128 stands for zero in the data rows.
Each row below has a hidden score, from 0 to 30, with 15 about the middle. What is it? The score is a weighted sum of the row's numbers plus the product of two more (or one squared), each taken from its middle value.
[136 166  72 160 115 170 179 181 137 135 109 112 130 113 137 139 162 158
 110]: 18
[ 71  73 137  73  73 113  97 127 163 130 100 171 146 168 137 144  79  73
 128]: 17
[101 148 102  78 122 174 185 181 139 143 114 123 154 124 156 181 163  81
 117]: 22
[171 185 184 185 183 161 171 130  69 184 130  70 183  70 182 181 182 185
 181]: 18
[ 71  94 150  73 104 119  75  96 152 145  96 179 135 179  96 116 102  73
 149]: 16
[183 113  95 126 158  72  96 103 158  72 184 137  75 133  70  75 126 139
  75]: 12
[ 92  73 113 110  84  97  74 122 171 122 125 161 127 166  91  75 104 100
 113]: 10
[122 143  72  97 152 150 139 164 163 126 146 160  82 163  70  75 160  98
 114]: 22
[147 185 179 185 180 184 185 164  69 184 101  70 183  70 182 183 182 185
 181]: 16
[155 185 184 185 183 184 185 162  69 184 107  70 183  70 177 183 182 185
 181]: 15
[108 143 159  79 178 184 158 170 112 156 135 109 171 109 154 183 182  80
 148]: 18
[157  92 136 133 108  72 106 122 155 123 161 112 136 118 136 111 126 132
 107]: 14
[ 71  79 159  73 116 125  79 102 157 127 122 179 138 173 106 131 108  73
 136]: 14
[168 147  72 144 173 123 118 128 146  76 184 140  75 143  70  75 147 144
  85]: 10
[116 164 184 117 183 184 166 153  69 184 133  74 183  70 170 183 182 116
 181]: 15
[ 99  87  72  98  73 105 116 144 175 120  76 164 107 163 128 106  75  96
 114]: 20
[162 185 155 185 160 184 185 165  69 171 103  70 162  70 182 183 167 185
 170]: 13
[183 185 165 185 183 161 185 141  70 151 158  70 156  70 177 183 182 185
 138]: 18
[106  73  86 103  73  94  74 151 180 133 119 167 126 171  94  75  96 100
 100]: 15
[157  99  72 121  73  95 125 142 165  88 137 147  81 147 109  76  75 120
  87]: 14
[115 134  73  84 156 143 120 168 166 127 158 168  85 171  70  75 164  85
 111]: 23
[128 185 171 185 180 184 174 155  69 184 105  70 183  70 171 161 182 185
 181]: 15
[121 136  72 105 150 127  97 167 171 105 160 153 101 154  79  83 162 105
  85]: 17
[183 136 127 174 165 111 156 140 103  72 184  70 107  76 157 161 149 171
  75]: 8
[103  73  97  85  73  91  74 143 180 115 126 179 115 179  95  75  90  85
 100]: 15
[109 141  89  96 167 145 113 175 158 117 157 145 123 147  97 114 181  95
  96]: 20
[148 169 184 185 170 184 156 164  69 184 118  70 183  70 172 156 182 185
 181]: 12
[183  96  72 123 131  76 101 122 163  72 184 150  75 161  70  75 118 118
  75]: 10
[145 185 184 185 183 159 174  69  69 156 115  70 177  70 182 183 151 185
 181]: 10
[ 71  82 124  73  73 107  74 125 180 135 116 179 126 179  89  86 102  73
 133]: 15
[129  92  72 110 165 126  80 145 168  91 164 171  75 172  70  75 151 109
  89]: 15
[ 98  73 114  87  74  95  74 124 169 114 131 179 115 179 103  82  85  89
 108]: 14
[108  73 149  98 110  84  74  78 152  95 146 177 101 175 104  87  82  97
 111]: 16
[153  73  99 110 112  72  79 117 180  92 168 153  91 159  83  75 111 110
  85]: 11
[ 71  96 153  73 111 123  85 114 152 133 117 178 136 177 102 131 101  73
 143]: 18
[116 138 184 165 117  72 108  69 114 131 118  94 152 107 156 135 109 157
 143]: 12
[151 185 182 185 177 184 185 146  69 184 106  70 183  70 182 183 182 185
 181]: 15
[174  73 127 106 101  72  75  69 146  72 184 141  75 142 124 113  75 107
  75]: 12
[111 124  72  90  86 135 152 173 167 101 110 152 115 153 133 143 123  90
  79]: 19
[ 90  73 171 100 130  87  74  69 122  88 123 171 105 168 127 126  75  98
 129]: 11
[153  73 103  94  73  72  85 106 170  72 167 153  81 158 120  95  75  92
  75]: 9
[164 185 184 185 183 184 175  96  69 152 134  70 173  70 182 183 170 185
 179]: 8
[172  90  78 124  73  80 116 124 162  72 159 145  75 146 106  75  75 123
  75]: 13
[155 131 149 181 183 166 118 161  94 150 148  86 147  85 143 148 182 182
 139]: 10
[115 126 184 165 162  72  89  69  69  72 116 111 109 107 171 169  75 167
 141]: 28
[151 185 132 185 154 184 184 181  98 180 107  70 176  74 159 148 182 185
 151]: 18
[164 185 184 185 182 176 185 149  69 184 120  70 183  70 182 183 182 185
 181]: 16
[ 71  85 135  73  73 121  98 129 170 133  95 177 143 177 113 119  81  73
 130]: 15
[162 118  72 115 121 106 124 153 175  72 172 158  75 163  70  75 122 122
  75]: 12
[135 185 184 167 165 184 185 162  69 184  98  70 183  70 182 183 182 166
 181]: 15
[ 75  73 184 141 157 148  74  69  69 152  74 129 158 121 160 164 102 139
 181]: 9
[177  73  82 102  73  72  87 123 169  72 183 150  75 153 122 114  75 104
  75]: 11
[162 132  72 123 124 127 131 156 169 101 169 151  75 156  70  75 130 131
  84]: 21
[183 148  87 143 183  81 122 116 148  72 184 120  75 128  70  89 168 147
  75]: 17
[ 71 109 138 117  73  82  92  69 132  99  72 160 116 155 145 124  75 124
 143]: 20
[128 152  72 101 146 145 140 174 171 109 154 164  75 163  70  75 156 104
 108]: 19
[183 142  76 134 181 101 113 114 142  72 184 141  75 141  70  75 144 122
  75]: 11
[ 71 133 120 121  73 148 143 102 124 174  72 150 154 146 146 140  75 123
 181]: 19
[133 147  72 111 175 134 115 138 160  89 171 157  75 160  70  75 160 119
  92]: 16
[116  73  99 103  91  94  75 135 180 117 133 177 115 179  70  75  98 100
 104]: 13
[ 71 102  97  96  73 118 124 129 159 145  72 162 142 159 126 110  75  96
 136]: 19
[131 159 184 132 171 184 181 147  69 184 117  72 183  71 182 183 182 133
 181]: 17
[101 176 143 159 105 184 185 170  69 184  72  91 183  83 164 158 139 161
 181]: 15
[ 99 115  86 132  73 136 148 120 114 132  72 133 124 129 155 139  75 133
 146]: 13
[142  73 138 108  73  72  75  69 146  72 170 156  86 155 132 115  75 107
  75]: 18
[183 105  79 129 114  80 111 126 160  72 184 142  75 144  76  75 106 128
  75]: 8
[157 185 179 185 179 184 185 157  69 184 116  70 183  70 182 183 182 185
 181]: 15
[183 185 167 185 173 130 185 144  83 169 147  70 175  70 182 177 182 185
 156]: 28
[180  73  87 100  73  72  96 134 174  72 184 140  75 143 118  97  83  98
  75]: 7
[ 81 121 172 146 105  87 123  69  92 120  72 126 143 121 163 147  75 145
 155]: 13
[179 129 101 131 183  88 106  99 129  72 184 139  75 139  70  75 139 131
  75]: 14
[ 92 135  93  73  85 160 184 181 146 140  95 132 153 131 154 175 134  73
 118]: 20
[163 106 184 159 149  72  74  69  87  72 172 105  78 113 158 162  75 161
 101]: 5
[139 104 184 170 183 184 125 138  69 182 114  83 183  76 166 169 176 172
 181]: 12
[ 71 120 112 127  73 133 128  84 130 160  72 148 143 144 145 137  75 123
 176]: 20
[ 71 153 156 115 138 163 125  82  94 179  72 146 167 142 120 134 131 113
 181]: 18
[162 120  72 132 119  97 101 109 162  72 171 161  75 160  70  87  93 132
  75]: 10
[ 92  83 158 122  73  72  83  69 119  79  78 153 102 156 151 132  75 122
 127]: 6
[120 132  72 112  85 136 146 181 180  97 114 157  95 159 105 101 123 114
  75]: 26
[131 180 167 178 146 184 185 172  69 184  87  70 183  70 174 172 175 179
 181]: 13
[182 183 132 185 126 172 185 165  82 156 122  70 154  70 182 183 146 185
 154]: 10
[182 185 184 185 183 178 185 118  69 175 139  70 183  70 182 183 182 185
 181]: 13
[178 101 184 155 151  72  74  69  97  72 184 110  75 111 155 153  75 155
  85]: 11
[164 185 162 185 164 184 185 144  69 175 107  70 163  70 182 183 161 185
 180]: 13
[ 71 111 134  73  95 132  93 116 152 163  72 177 151 175  96 100 105  73
 159]: 17
[141 110 114 109 175 134 116 148 160 125 173 148 107 145  70  75 171  98
 116]: 16
[ 71  94 147  73 122 132  75 104 158 124 122 172 129 174  89 126 110  73
 138]: 12
[147 185 184 185 164 184 165 162  69 184 112  70 183  70 163 150 182 185
 181]: 13
[121 139  72 109 144 135 113 167 175 133 147 165  89 166  70  75 157 107
 112]: 23
[ 96 122 134  73 183 154 112 149 136 118 165 143 125 141 106 157 178  73
 115]: 19
[152 185 184 185 183 184 185 155  69 184 117  70 183  70 180 182 182 185
 181]: 16
[183 168 105 158 183  92 133 114 124  88 184 115  75 119  70 100 178 160
  91]: 16
[ 95  73 122  87  79  96  74 123 172 122 126 174 124 174 106  78  87  91
 109]: 17
[119 134  72  86 138 145 139 172 170 127 141 168  90 168  70  75 152  88
 114]: 22
[169  98 108 132 104  72 108 112 175 100 177 133  96 144  93  75 124 123
  84]: 11
[ 76 105 131 119  73  97  74 101 157 141  87 160 137 159 111  75  85 120
 139]: 12
[174 151  78 157 163 100 146 148 152 107 174 122  81 133  70  75 161 160
  96]: 18
[178  73 103 102  74  72  80 109 166  72 184 143  75 146 121 105  75 100
  75]: 5
[127 114  72 119  73 121 144 162 169 123  98 147 109 147 106  85  80 115
 118]: 14
[155 134 184 183 183 184 148 154  69 184 117  70 183  70 176 179 182 182
 181]: 11
[130 116  93 108 183 143  92 143 146 108 178 155  77 157  70  75 176 108
 108]: 15
